Here are some points:
tensor([-0.336, -0.559,  0.269,  0.123,  0.416, -0.584, -0.992,  0.931,  0.448,  0.260, -2.422,  0.204, -0.933, -0.160, -0.827,  2.553])
tensor([ 0.168,  0.650, -0.413, -1.350, -0.487, -1.165, -1.341, -0.692, -0.721, -0.969, -0.182, -1.520,  0.181, -0.610, -0.664, -0.652])
tensor([-0.543,  0.874,  0.930,  2.183,  1.119,  0.904,  0.859,  1.597,  3.173, -0.094,  1.506, -1.971,  0.233, -0.461, -0.636,  0.820])
tensor([ 0.382, -0.734, -1.023, -0.997, -0.416, -0.087, -0.351,  0.974,  1.455,  1.498, -2.359,  0.170,  0.792, -0.701,  0.941, -1.077])
tensor([-1.269, -0.204, -0.552, -0.115,  0.307, -0.502, -0.851,  1.668,  0.543,  0.476, -2.109,  0.262, -0.480, -0.357, -0.304,  2.467])
tensor([-1.402, -0.601,  2.957,  1.191,  3.302,  3.323, -0.172,  1.315,  0.802, -0.287,  2.515,  2.289, -0.850, -0.529,  0.180, -0.066])
tensor([-1.539, -0.362, -1.509,  0.241, -0.548, -0.376,  0.320, -1.161, -0.416, -0.891,  1.480,  1.653,  0.589,  0.733, -0.913, -1.111])
tensor([ 1.453, -0.630,  0.871, -1.140, -1.087,  0.588, -0.926,  0.176, -1.121, -0.537, -2.171,  1.790, -0.326,  0.211,  0.427,  0.621])
tensor([-1.326, -0.689, -1.231, -0.695, -0.465, -0.773, -0.743, -1.056, -1.141, -1.004, -0.658, -1.446, -1.125,  1.022, -0.563,  0.834])
tensor([-0.177,  1.249, -0.868,  0.896, -0.730, -0.306,  1.976,  0.891, -0.245,  0.422,  3.633,  4.024,  2.067, -0.406, -0.909, -1.104])
tensor([ 1.151, -0.276,  1.570, -0.427, -0.643,  0.004, -0.826, -1.153, -1.014, -1.080, -1.905,  0.936, -0.036, -0.444,  0.775, -0.032])
tensor([-0.336,  0.243, -0.003,  0.600,  1.213, -0.540,  0.215,  1.025,  3.276,  0.129,  0.750, -1.513, -0.544,  0.010, -0.386, -0.058])
tensor([ 1.029, -0.203, -1.338,  0.338,  0.748,  0.240, -0.018, -0.592,  0.469,  0.758, -2.176,  0.908, -0.908,  0.353,  0.231,  2.095])
tensor([-1.344, -0.254, -0.762,  0.333, -0.165, -0.676, -0.518,  1.911,  1.487,  0.420, -2.602,  0.348,  0.155, -0.358,  0.179,  2.344])
tensor([ 0.501,  0.387,  1.036, -0.385, -0.028,  0.923,  0.773, -1.202, -1.065, -0.992, -1.587, -1.638, -0.557,  1.051, -1.037,  1.548])
tensor([-1.564, -0.075, -1.374, -0.206, -0.452,  0.070, -0.074, -1.288, -0.662, -0.990,  1.049,  1.197,  0.183,  0.932, -0.940, -1.210])
22 more points follow, each with its number after it:
tensor([-0.209, -0.386, -0.756, -0.432, -1.160,  0.744, -0.377,  0.835,  1.395, -0.218, -1.245,  0.067,  0.419, -0.813,  0.303, -0.481]) 0
tensor([ 0.075, -0.140, -0.643, -0.671, -0.454,  0.074, -1.781, -0.711, -1.037, -1.121,  0.600, -1.577, -0.544, -0.353, -0.007, -0.868]) 1
tensor([-1.438,  0.971,  0.124, -1.357,  0.739, -0.759,  1.452, -1.296, -1.094,  0.730,  0.391,  0.917, -0.559,  0.519, -0.039, -0.961]) 2
tensor([ 0.183, -0.325, -0.387,  0.108, -0.944,  0.422, -1.740,  0.414, -0.881, -0.723,  0.650, -1.476, -0.986,  0.381,  0.181, -1.070]) 3
tensor([-1.292,  0.545, -0.003, -1.091, -0.913,  0.375, -0.941,  0.224, -0.114,  2.271, -2.198,  2.306,  1.384,  0.972, -0.141,  0.288]) 4
tensor([ 0.602, -0.507,  1.058,  0.147, -0.897, -0.916, -0.776, -0.777, -0.949, -0.689, -0.778, -0.802, -0.347, -0.725, -0.644,  1.020]) 5
tensor([ 2.353,  0.102, -1.055, -1.016, -0.523, -0.978,  0.633, -0.537, -0.787, -1.006, -0.054, -1.056, -0.611, -0.271,  1.908, -0.499]) 6
tensor([-0.600,  1.304,  0.976,  2.676,  0.924,  1.587,  0.872,  1.709,  3.375, -0.247,  1.858, -1.654,  0.597, -0.469, -0.530,  1.209]) 7
tensor([ 1.169,  0.304, -0.639,  1.586, -0.022, -0.903,  1.627,  0.134, -1.196, -0.319,  0.881, -2.200, -0.934,  0.814,  3.047, -1.231]) 8
tensor([-1.126, -0.541, -0.836, -0.076,  0.298, -0.630, -2.208, -1.008, -0.803, -0.295,  0.510, -1.992, -0.084,  0.969, -0.258,  1.417]) 9
tensor([-0.630, -0.269, -1.614, -0.255, -0.639,  0.158, -1.667, -0.120, -1.157,  0.680,  0.614,  0.441, -0.408,  0.689, -0.084,  0.040]) 10
tensor([-1.015, -0.354, -0.806,  1.037, -0.650, -0.611, -1.584, -0.102, -0.380, -0.741, -0.028, -1.718,  0.232,  0.161,  0.241,  0.895]) 11
tensor([ 1.778,  0.549, -1.586, -1.260, -0.566, -0.348, -1.558, -0.280, -1.017, -0.242,  0.521, -1.370, -0.938,  0.504, -0.357, -1.494]) 12
tensor([ 0.563, -0.756, -0.598,  0.117, -0.916, -0.320, -1.992, -0.213, -0.594, -0.001, -2.486,  1.428, -0.107, -0.037, -0.441,  1.529]) 13
tensor([-0.703, -0.332,  0.690,  0.076,  0.497, -0.978,  3.086, -1.282, -0.970,  0.469,  1.821,  2.712,  2.189,  0.503,  1.741,  0.798]) 14
tensor([ 0.589, -0.574,  1.739,  0.362, -0.656,  0.294, -1.741, -0.208, -0.575,  0.188, -2.458,  1.095, -0.042, -0.780, -0.158, -0.493]) 15
tensor([ 1.130, -0.520, -0.384, -1.109, -1.053,  0.615, -0.634, -1.215, -1.191, -0.126, -0.521, -1.346,  0.041, -0.010, -0.340,  0.269]) 16
tensor([ 0.935, -0.597,  1.536,  0.554, -1.107, -0.668,  0.058, -1.212, -0.590, -0.863, -0.909, -1.308,  0.057, -0.695, -0.137,  0.695]) 17
tensor([ 1.943,  0.694, -1.359, -0.291, -1.077, -0.440,  1.473, -0.351, -0.875, -0.520, -0.714, -1.605, -0.793, -0.755,  1.336, -1.246]) 18
tensor([ 2.504,  0.501, -1.394,  0.564, -1.037, -0.261,  0.279, -0.093, -1.115, -1.064, -1.253, -0.501, -1.012, -0.388,  0.356, -0.201]) 19
tensor([ 0.375, -0.309,  2.445, -0.914, -0.196,  0.054,  4.046, -0.758, -0.398,  0.578,  0.967,  1.781,  1.189,  0.438, -0.531, -0.241]) 20
tensor([-0.761,  0.326, -0.803, -0.581, -0.324, -0.484,  0.712, -1.344, -0.998, -0.679,  0.219, -0.258, -0.703,  0.845, -0.975, -0.907]) 21
Which two of these numbered points are nearest to each point below, looking only along the 4 directions in which the first points spread most? Their numbers follow each, nearest first.
tensor([-1.506,  1.552,  0.328,  1.943,  0.903,  0.793,  0.648,  1.468,  2.262, -1.019,  2.672, -1.130,  0.192, -0.511, -0.499,  0.771]) > 7 8
tensor([ 1.130,  0.047,  0.551, -0.539,  0.868, -0.950,  2.542, -0.954, -0.370, -0.102, -0.590, -0.082,  0.220, -0.691,  0.234,  0.222]) > 10 3
tensor([ 0.638, -0.584,  1.922, -0.799,  0.604, -0.775,  4.632, -0.918, -0.007,  0.547,  2.097,  2.436,  1.987,  0.477, -0.656, -0.806]) > 14 20
tensor([-0.546,  0.471,  2.351, -0.253, -0.845, -0.548, -0.026,  0.817, -0.079,  3.308, -2.141,  2.122,  2.529, -0.649,  1.119,  0.099]) > 4 0
tensor([ 0.293, -0.501, -0.516, -0.711, -0.021, -0.001,  0.094, -0.934, -0.699, -0.739,  0.811, -0.833, -0.843, -0.782, -0.342, -1.377]) > 21 3
tensor([-0.635,  1.737,  1.369,  2.899,  0.864,  1.752,  0.786,  1.757,  3.337, -0.282,  2.076, -1.362,  0.344, -0.692, -0.847,  1.321]) > 7 8
tensor([-1.238, -0.471,  0.214,  0.092, -0.483, -0.984, -0.401,  0.050, -0.698,  0.616,  1.651, -1.234, -0.400, -0.672, -0.297,  0.411]) > 8 3
tensor([-0.356, -0.192, -1.238,  0.123, -0.908,  1.160, -0.804,  0.767, -0.235, -0.884,  1.086, -0.829,  0.364, -0.201, -0.496, -1.486]) > 8 2
tensor([ 0.922,  0.232, -0.912, -0.372, -1.161, -0.434, -1.034,  0.655, -0.912, -0.388, -2.391,  0.427,  0.141, -0.252, -0.122, -0.590]) > 13 19
tensor([ 0.328,  1.625,  1.604,  2.031,  0.420,  2.272,  0.901,  2.483,  1.639, -0.565,  2.431,  0.695,  0.144,  0.910, -1.054,  2.408]) > 7 20
tensor([ 1.235, -0.501,  0.899, -0.910, -0.347,  1.193, -1.865,  0.379, -0.620,  0.152, -2.228,  1.246, -0.363,  0.393, -0.280,  0.047]) > 15 13
